Here are some points, one per row:
[1.9 -0.7 1.7 0.4 -0.9 -0.9 -0.9 0.9 1.3 -1.5 0.3 -0.3 0.0 1.5
 1.6 1.2 0.8 0.7 1.4 0.5 -2.8 -0.3 -0.2 2.1]
[0.9 0.6 -0.3 -1.9 -0.1 -1.1 -0.2 -2.7 0.3 1.9 0.8 0.4 1.7 0.2
 -0.9 0.3 1.3 -0.8 -0.1 0.5 -0.4 0.2 -0.7 -1.0]
[-0.7 -0.2 3.3 -0.2 0.1 -0.3 -0.6 1.6 -0.1 -0.4 -2.8 1.0 -2.4 0.0
 0.6 -1.5 1.5 0.3 -1.7 -0.8 0.3 0.0 1.4 2.2]
[-1.3 -1.6 -1.3 1.3 0.4 -0.7 0.0 2.2 0.0 -0.8 0.3 -0.1 -0.4 0.7
 0.0 0.0 0.5 -0.8 -1.5 -1.2 1.7 -1.2 0.0 1.0]
[1.2 1.2 -0.9 -2.2 0.9 -1.4 -0.4 -0.9 -1.4 0.5 -1.8 -0.9 1.2 1.2
 0.7 0.8 0.1 0.9 -0.1 -0.1 0.5 3.0 1.2 0.5]
[-0.5 2.0 -0.5 0.5 -1.0 0.7 0.7 -0.2 -0.5 1.4 1.0 1.4 -0.6 -0.4
 0.5 0.6 -2.6 -1.0 0.2 0.7 0.3 1.6 -1.0 -0.2]
[0.2 -0.7 -0.8 0.4 0.9 -0.8 0.7 0.8 0.5 0.4 -0.6 1.8 -0.8 -0.2
 -0.1 1.1 -0.1 -1.9 -0.5 0.3 -1.5 -0.1 0.4 -0.8]
[0.4 0.2 0.2 0.1 -0.5 0.3 0.4 1.0 -0.3 2.0 -0.7 -0.6 -0.7 0.9
 0.2 -0.7 0.2 -0.8 0.6 0.6 -0.5 1.1 -0.3 0.6]
[0.8 -1.1 -0.2 1.3 -0.7 1.1 -0.3 1.0 0.4 -0.3 1.0 0.6 -0.5 0.1
 -1.6 0.0 -0.7 -0.7 0.1 1.4 1.1 -2.2 -0.7 -0.6]
[-0.6 1.0 1.3 -1.1 -0.2 0.3 -0.8 0.8 0.6 1.0 0.2 -1.0 1.1 1.7
 -1.6 0.6 2.3 0.2 -0.7 0.4 -0.3 0.0 -1.5 1.3]
[-0.9 2.9 0.2 1.0 -0.9 0.5 1.3 -1.5 -1.6 -1.2 1.2 -0.1 0.1 -0.2
 1.7 -0.2 -1.8 -0.5 0.5 1.2 0.0 0.6 1.0 -1.6]
[0.8 -0.5 0.1 0.6 0.0 0.2 0.3 0.7 -0.1 -0.1 -0.5 -0.2 0.4 2.0
 1.2 -0.5 0.4 -1.8 0.8 -1.9 -2.1 -0.3 0.8 0.8]
[-0.2 -2.0 -0.3 -0.9 0.1 -0.1 -0.1 -1.2 1.4 -2.9 0.4 -1.4 0.6 1.7
 0.3 1.7 -0.5 1.1 1.7 0.9 0.5 -0.9 1.8 0.5]
[-0.1 -0.3 0.4 -0.6 0.0 -0.1 -0.3 -0.1 -0.4 -0.3 1.0 0.5 -0.9 1.1
 -0.3 0.5 -0.8 -0.3 1.2 -1.6 -1.3 0.8 -0.3 0.4]
[0.9 -1.3 -0.1 -0.6 0.2 0.0 1.0 0.5 -0.2 -0.5 -0.1 0.0 -0.5 -0.2
 -1.2 -0.8 -0.2 2.6 0.4 0.0 1.1 0.6 -0.1 -0.9]
[-0.3 0.3 0.7 0.5 -1.4 -1.4 0.4 0.7 1.0 -0.1 0.8 0.2 0.2 0.2
 -1.1 -0.6 0.6 0.0 0.2 0.3 1.6 -1.5 0.0 -0.4]
[0.8 -0.8 -0.8 1.0 -1.4 -0.8 0.9 0.3 0.0 -0.1 0.3 -1.0 -0.8 0.1
 -1.7 0.2 0.5 -2.0 0.3 0.6 -0.6 -0.5 0.5 0.5]
[0.2 -0.5 0.4 1.1 -1.3 -0.8 -0.3 0.0 1.9 0.2 0.0 -0.2 0.5 1.9
 -0.6 0.6 0.2 -0.7 -0.3 1.1 -1.6 -0.8 -0.1 1.3]
[0.8 -3.8 -1.9 -2.3 -0.3 1.0 -1.1 -0.7 -0.9 2.2 0.7 0.0 2.3 0.3
 -1.7 -0.4 2.8 -0.4 -1.5 0.2 0.9 1.0 -2.5 0.1]
[-1.7 2.4 0.5 -0.1 -0.3 0.3 -0.2 -0.5 -1.6 -0.4 -1.7 0.0 -2.4 -2.1
 -0.2 -1.0 -1.3 0.5 -0.6 -0.7 0.8 0.0 -0.1 -0.5]
[-0.8 0.3 0.1 0.4 0.5 -0.2 1.3 0.3 -0.3 -3.1 0.9 0.6 1.6 0.4
 -0.3 0.3 -0.6 -0.1 1.6 -0.1 0.2 -0.9 -0.5 0.5]
[0.2 0.5 -0.8 1.3 -1.3 0.2 -1.0 -1.9 1.0 -0.5 0.1 -0.6 0.7 -0.7
 -0.3 0.2 -1.2 -0.7 1.3 1.9 1.7 -0.9 1.9 -1.9]
[0.8 -1.3 1.2 -0.9 0.0 -1.0 -0.3 0.1 0.8 2.5 1.1 -0.1 0.7 -0.4
 -0.7 -1.1 -0.5 -0.6 -1.1 0.7 0.9 -0.6 -0.2 0.3]
[-1.6 0.9 -1.1 0.1 -1.5 0.7 -1.6 1.4 -1.4 0.4 -0.3 -0.5 -1.3 -1.7
 -0.4 -2.1 -1.2 1.0 -1.2 -0.3 1.5 1.3 -0.2 -0.3]
[0.2 -0.8 -1.6 0.6 -0.4 0.8 -0.6 -1.3 0.4 -0.5 0.1 0.1 -0.1 -1.1
 0.9 0.3 -0.5 1.0 0.0 -0.1 -0.6 -0.8 -0.1 -1.7]
[0.3 -0.9 0.1 -1.3 0.4 0.7 0.8 0.4 -0.1 -0.3 -0.6 0.5 -1.6 -0.9
 0.5 -0.3 -0.2 0.1 -1.2 -0.8 -0.1 -0.4 -1.3 0.5]
[0.8 0.0 -0.1 -1.6 2.5 -1.0 -1.2 -1.9 0.1 1.3 -0.2 -0.1 2.0 -0.7
 0.7 1.0 0.8 -1.0 -0.6 0.3 -0.4 -0.4 -1.2 -0.1]
[0.4 1.4 1.3 0.9 1.2 0.3 0.6 -0.8 -0.2 -0.9 -0.9 -0.8 -1.0 1.3
 1.1 1.4 0.4 -0.3 1.2 -0.9 -1.5 0.3 0.9 1.0]
[0.7 -0.4 -0.8 0.4 0.4 3.1 -0.5 0.9 -1.3 -2.8 0.9 -0.8 0.4 -1.1
 0.0 0.6 -0.2 3.0 -0.6 -0.7 0.6 0.0 -0.4 0.9]
[0.0 0.9 -1.7 0.3 0.6 0.4 0.9 0.4 -0.4 0.4 -0.7 -0.7 -0.3 0.2
 0.3 -0.8 0.2 0.4 0.3 -2.3 0.3 -0.3 0.7 -1.0]
[-0.5 0.2 1.9 1.1 -0.8 -0.8 1.3 -1.2 0.9 -0.1 -0.5 0.5 -0.7 0.5
 0.5 -0.8 -0.3 -1.9 0.3 1.0 2.3 -1.3 0.6 -2.1]
[0.1 0.5 1.8 0.7 -0.5 -0.6 1.3 0.4 0.4 0.0 0.0 -0.5 -0.6 0.8
 -0.2 -1.6 -1.4 0.9 0.1 1.2 -1.3 1.7 2.5 0.4]
[-0.7 -1.0 0.5 0.8 0.3 0.0 1.4 -1.1 -0.9 -1.8 -0.9 0.1 0.0 0.4
 0.2 -0.2 0.3 0.7 0.7 -1.3 -0.1 1.7 0.6 1.7]
[-1.5 1.3 2.0 0.8 0.3 -0.3 0.5 1.2 -0.5 -2.4 1.8 -0.5 0.8 0.1
 2.4 0.6 -0.4 2.6 0.8 1.5 0.1 0.0 2.0 2.4]
[1.9 -0.1 -1.1 0.8 -0.3 1.2 0.8 -0.3 -0.6 1.2 0.7 1.1 -0.6 -0.6
 -1.6 -0.4 0.6 0.0 -0.3 -0.9 0.5 -0.6 -1.7 -1.2]
[-0.7 1.2 -0.8 -1.2 1.2 -0.2 -0.2 -0.3 0.3 1.8 -0.6 0.1 1.9 -2.1
 0.6 -0.7 0.5 -0.1 -0.2 -1.1 2.0 0.1 -0.8 -0.5]
[0.6 -2.8 0.0 -1.4 -1.2 1.0 -0.6 1.2 -0.7 1.0 0.2 -0.9 0.2 0.0
 -0.4 2.5 1.3 -0.2 -0.1 -0.3 -2.1 0.0 0.0 1.3]
[-1.1 -0.8 0.0 1.3 0.0 0.2 1.3 1.3 -0.2 -0.6 -0.3 -0.9 -0.2 0.9
 0.2 0.3 -0.1 -0.1 0.1 -0.2 -1.0 0.4 1.8 0.4]
[-1.3 -0.3 0.4 -0.1 0.4 0.1 -2.1 -0.7 0.3 1.4 -0.5 0.2 -2.2 -0.7
 -0.9 -0.3 0.0 -1.0 0.3 2.1 -1.0 0.0 -0.9 -1.1]
[0.3 2.1 0.0 0.3 -0.8 0.7 0.7 -1.1 -0.5 1.1 -0.3 0.2 1.0 -2.3
 0.3 -0.9 -0.2 -0.2 -0.7 0.3 2.8 -1.5 -0.4 -0.9]
[-1.2 0.3 -0.1 -0.1 0.4 -0.2 -0.5 0.5 2.0 -0.2 -0.4 1.8 -0.4 -0.6
 -0.2 0.2 -0.4 1.6 0.0 -0.1 -0.4 -0.4 -0.5 -0.2]
[-0.5 1.6 0.1 -1.0 1.4 -1.6 -1.1 -1.2 -1.3 1.4 0.0 0.1 1.0 0.6
 -0.5 -1.1 0.8 0.2 -0.9 -1.2 1.4 1.1 0.8 0.7]
[1.1 -0.5 -0.4 0.8 -0.3 2.2 -1.2 0.4 0.3 0.2 0.1 0.3 -0.8 -1.5
 0.6 1.4 1.0 -0.5 -0.6 -1.0 -1.5 0.6 -1.4 -1.2]
[0.0 0.2 -0.4 -0.1 2.1 -0.6 0.1 0.4 1.1 -1.6 0.0 0.6 -0.7 -1.0
 0.6 0.5 -1.1 -0.2 0.7 -0.9 -1.8 -0.1 -1.8 -1.6]
[0.1 0.3 -2.4 -1.5 1.9 -1.1 -0.7 -0.1 0.6 0.8 0.6 0.1 1.9 -0.2
 0.4 -0.8 -0.8 0.5 -0.3 0.9 -0.1 -0.3 0.1 -1.6]
Along one direction, these points spread out more than along any other. Take the direction at right angles to it along which they spread out most. Then take the direction at right angles to both along which they spread out most. Go by this last direction. For each point below, how far along it does it lie, from 0 to 99? The average is 50, and the first point in the table lies past the average. One standard deviation of the points above along it is 16.
[-0.8 0.3 0.1 0.4 0.5 -0.2 1.3 0.3 -0.3 -3.1 0.9 0.6 1.6 0.4
 -0.3 0.3 -0.6 -0.1 1.6 -0.1 0.2 -0.9 -0.5 0.5] : 63
[0.2 -0.7 -0.8 0.4 0.9 -0.8 0.7 0.8 0.5 0.4 -0.6 1.8 -0.8 -0.2
 -0.1 1.1 -0.1 -1.9 -0.5 0.3 -1.5 -0.1 0.4 -0.8] : 62
[0.9 -1.3 -0.1 -0.6 0.2 0.0 1.0 0.5 -0.2 -0.5 -0.1 0.0 -0.5 -0.2
 -1.2 -0.8 -0.2 2.6 0.4 0.0 1.1 0.6 -0.1 -0.9] : 44
[-0.5 2.0 -0.5 0.5 -1.0 0.7 0.7 -0.2 -0.5 1.4 1.0 1.4 -0.6 -0.4
 0.5 0.6 -2.6 -1.0 0.2 0.7 0.3 1.6 -1.0 -0.2] : 56
[-1.3 -1.6 -1.3 1.3 0.4 -0.7 0.0 2.2 0.0 -0.8 0.3 -0.1 -0.4 0.7
 0.0 0.0 0.5 -0.8 -1.5 -1.2 1.7 -1.2 0.0 1.0] : 48
[-0.3 0.3 0.7 0.5 -1.4 -1.4 0.4 0.7 1.0 -0.1 0.8 0.2 0.2 0.2
 -1.1 -0.6 0.6 0.0 0.2 0.3 1.6 -1.5 0.0 -0.4] : 65
[0.8 -0.5 0.1 0.6 0.0 0.2 0.3 0.7 -0.1 -0.1 -0.5 -0.2 0.4 2.0
 1.2 -0.5 0.4 -1.8 0.8 -1.9 -2.1 -0.3 0.8 0.8] : 49
[0.8 -1.1 -0.2 1.3 -0.7 1.1 -0.3 1.0 0.4 -0.3 1.0 0.6 -0.5 0.1
 -1.6 0.0 -0.7 -0.7 0.1 1.4 1.1 -2.2 -0.7 -0.6] : 82
[1.1 -0.5 -0.4 0.8 -0.3 2.2 -1.2 0.4 0.3 0.2 0.1 0.3 -0.8 -1.5
 0.6 1.4 1.0 -0.5 -0.6 -1.0 -1.5 0.6 -1.4 -1.2] : 53
[0.8 0.0 -0.1 -1.6 2.5 -1.0 -1.2 -1.9 0.1 1.3 -0.2 -0.1 2.0 -0.7
 0.7 1.0 0.8 -1.0 -0.6 0.3 -0.4 -0.4 -1.2 -0.1] : 47
[0.2 -0.8 -1.6 0.6 -0.4 0.8 -0.6 -1.3 0.4 -0.5 0.1 0.1 -0.1 -1.1
 0.9 0.3 -0.5 1.0 0.0 -0.1 -0.6 -0.8 -0.1 -1.7] : 65
[1.2 1.2 -0.9 -2.2 0.9 -1.4 -0.4 -0.9 -1.4 0.5 -1.8 -0.9 1.2 1.2
 0.7 0.8 0.1 0.9 -0.1 -0.1 0.5 3.0 1.2 0.5] : 17
[-1.1 -0.8 0.0 1.3 0.0 0.2 1.3 1.3 -0.2 -0.6 -0.3 -0.9 -0.2 0.9
 0.2 0.3 -0.1 -0.1 0.1 -0.2 -1.0 0.4 1.8 0.4] : 49
